In the rows, zero is written as 128.
One turn or mirror swaps these rows in pairs. Which row does each one swap with?
vafas: [135 186  99 152 121 124 160 140 128 153 136 136]
Todes: [120 134 116 166 102 127 175 112 144 145 130 165]
fusam: [156 140 102 173 103 119 175 114 142 153 126 158]
Bagad: [133 153 133 150 110 139 167 123 163 150 140 165]
zutos: [145 178  88 150 121 131 156 128 140 135 144 118]
zifi: [119 134 111 160  98 124 187 127 138 147 131 155]
sogat: [130 137 132 166  90 125 174 119 144 143 127 164]
sor: [170 164  87 166 113 121 165 123 140 148 133 133]
bulo: [154 159 124 149 121 105 136 130 141 114 130 115]
Rutok: [134 121 139 161 110 107 154 118 140 128 118 152]
Lam: [124 120 134 165 106 112 162 122 139 132 124 159]
vik: [131 123 138 164 108 107 153 118 140 126 121 156]
Bib: [119 157 117 162 109 121 172 130 130 160 127 166]
zupo: [156 183 103 150 110 129 154 135 141 132 142 115]
mida: [150 167 104 149 125 116 142 139 136 120 139 109]
nena: [154 150 113 153 130 108 138 138 133 111 134 118]
runi: [153 165 112 150 125 111 136 134 136 116 134 113]
Sez: [147 179 116 141 121 142 156 132 161 144 149 138]
veru: [128 134 115 165 100 134 176 132 150 141 143 170]
Muf: [152 162 115 151 125 115 138 137 144 115 132 109]
rar: [140 171  88 148 114 127 172 141 136 139 143 116]
nikez: [156 160 114 148 126 110 137 133 137 119 131 110]
nube: [114 147 117 154 106 135 181 129 157 129 127 165]
bafif: [136 118 134 164 117 106 151 126 135 118 124 151]
pama: [132 179  96 143 119 137 168 140 154 122 138 131]
Nat: [129 122 141 165 108 112 156 122 147 125 119 151]
lizu: [148 172  92 152 116 136 159 146 148 131 156 130]
femo: [137 128 143 160 109 103 149 118 143 121 120 147]

Swapped with runi: vik
Swapped with zupo: sogat
Swapped with nikez: Rutok
Swapped with Muf: Nat
Swapped with veru: lizu

One turn or mirror swaps these rows in pairs. Which row does each one swap with?
korul: [144 102 144 127 127 124 144 173 145 133 114 129 150 118 125 126 136 135
 126 133 132]
muzif: [122 124  92 139 113 113 118 113 120 132 131 103 127 106 129 111 136 153
 129 118 105]
golo: [122 121 117 123 144  93 149 141 158 127 136 137 147 147 124 112 129 111
 130 146 139]
Nokib: [111 163 124 146 130 134 134 128 129 139 116 111 138 107 130 127 131 127
 121 118 120]
Begu: [134 109 115 130 133 139 115 156 149  95 121 148 129 135 119 128 114 128
 123 120 116]
Keb: [114  84 100 161 130  99 135 112 135 127 109 112 121 144 128 124 130 142
 128 118 118]
zan: [101 151 101 118 120  92 133 120 137 125 127 111 138 153 122 121 131 133
 119 120 131]
viso: [137  85 129 136 132 109 135 139 129 123 118 106 129 150 133 151 143 128
 110 127 146]
diber: [166 125 126 112 121 113 123 128 120 123 132  99 122 126 132 143 144 131
 115 127 139]
sasug: [107 131 137 137 124 130 130 125 131 118 135 103  94 117 129 117 121 120
 121 123 110]
gaso: [135 106 115 152 126 103 147 128 154 131  91 134 128 127 116 103 117 147
 146 118 105]
dalin: [139 136 108 145 149 138 127 144 146 125 123 147 158 109 129 126 128 119
 129 132 124]
figek: [151 114 127  98 122  95 142 128 125 133 125 107 113 113 132 129 141 108
 121 134 135]
kaped: [131 109  94 117 115  92 138 131 144 124  84 139 130 128 115 113 120 139
 138 109 109]

Swapped with korul: muzif
Swapped with zan: golo
Swapped with diber: gaso

